(in the rows, 128 means zero)
The same turns and mirrors carry the whole set onto itself and the rows of a family onto each other. Which other rows belong to the same family as each row named below? List them in the order they appear above.
These 32 rows form 4 families of 8 rows each.
Bibok: [144 125 130 164 132 136 166 102 141 150 147]
pebaz: [149 149 149 150 128 123 153 125 131 152 131]
laf: [157 142 136 133 160 120 157 111 151 147 132]
gema: [149 138 144 139 133 122 145 157 121 148 148]
kova: [150 107 115 142 159 129 159 140 133 147 178]
Nifut: [162 140 135 132 159 130 154 108 155 149 137]
Rotib: [160 137 136 126 162 125 153 117 152 138 135]
mim: [145 128 113 117 151 112 139 144 130 160 151]
zik: [151 137 139 142 137 124 143 160 121 160 158]
kon: [138 125 130 160 120 136 149 140 121 156 164]
fud: [140 137 128 133 122 119 139 143 119 162 142]
temal: [166 118 118 142 152 134 168 102 145 167 153]
lumes: [150 117 114 137 165 134 157 108 154 146 160]
Zis: [155 133 125 124 172 110 150 144 140 152 152]
viba: [157 118 123 153 129 131 159 141 117 175 166]
kere: [153 145 150 143 129 130 152 123 136 142 130]
dor: [143 110 112 147 158 123 158 145 130 156 174]
dilak: [138 121 129 167 125 131 159 138 120 157 163]
vak: [145 129 132 158 128 142 158 100 143 148 147]
lome: [163 111 111 137 159 127 162 133 133 172 170]
tavi: [154 113 120 144 159 136 167 105 150 141 160]
Mozo: [150 133 117 117 154 118 145 112 147 153 135]
tolum: [147 140 138 141 140 114 147 159 120 158 151]
lek: [144 116 130 159 127 135 159 143 119 150 171]
Bigig: [159 130 124 123 172 120 146 145 142 155 159]
nam: [144 113 112 139 156 128 148 147 131 155 177]
geti: [145 142 131 134 124 124 145 111 136 156 127]
betup: [148 123 136 162 126 142 166 108 136 143 153]
gunas: [154 147 150 151 124 134 150 123 134 154 136]
Rap: [156 130 129 122 165 117 146 152 136 144 153]
Vanu: [160 125 131 158 123 138 166 110 130 170 149]
pup: [149 114 113 145 166 128 165 109 150 149 158]

The rest of the family of lome: mim, fud, temal, viba, Mozo, geti, Vanu
The rest of the family of kova: gema, Rotib, kere, tavi, lek, betup, Rap

The same turns and mirrors carry the whole set onto itself and the rows of a family onto each other. Which other rows belong to the same family as each row named below? List them in the order they appear above.
These 28 rows form 7 families of 4 rows each.
besof: [110 140 157 117 142 141 147 127 142]
zepe: [144 112 140 149 146 131 134 111 116]
Muk: [110 134 146 123 141 150 108 136 125]
nafog: [125 129 142 117 111 121 138 119 102]
Bukis: [140 110 127 138 146 127 130 103 125]
beko: [107 134 155 129 151 131 155 125 135]
pofof: [105 137 153 121 140 136 150 125 142]
Lesu: [147 114 133 147 139 124 128 111 122]
sosis: [139 130 145 114 121 117 143 121 104]
Zatuk: [112 130 141 128 154 132 104 136 126]
napi: [144 116 132 145 145 126 140 107 119]
dar: [141 128 138 120 120 126 134 126  98]
Zanug: [130 131 139 125 115 117 136 117  99]
Lunu: [114 130 144 126 144 145 104 132 136]
Detiz: [138 140 150 117 123 121 137 117 101]
nadob: [125 129 143 112 118 120 128 110 100]
talop: [111 139 146 123 146 139 103 128 134]
zopen: [148 121 128 143 140 126 143 109 121]
mora: [143 111 128 137 147 123 135 106 116]
Teg: [116 132 148 131 143 149 108 132 138]
Nonil: [115 139 146 128 145 137 100 133 125]
godu: [136 132 142 119 120 122 133 122  96]
guvis: [116 128 137 117 142 145 107 137 131]
biso: [106 138 143 130 137 135 152 124 146]
lur: [131 107 134 142 142 126 136  98 121]
kire: [108 140 147 128 149 141 150 119 144]
zir: [101 130 155 127 146 136 148 127 139]
giz: [102 141 150 128 146 121 150 128 135]

The rest of the family of dar: besof, zopen, Teg
The rest of the family of pofof: napi, Lunu, godu
The rest of the family of zepe: Detiz, guvis, biso
The rest of the family of Muk: Lesu, sosis, kire
The rest of the family of giz: Zatuk, nadob, lur

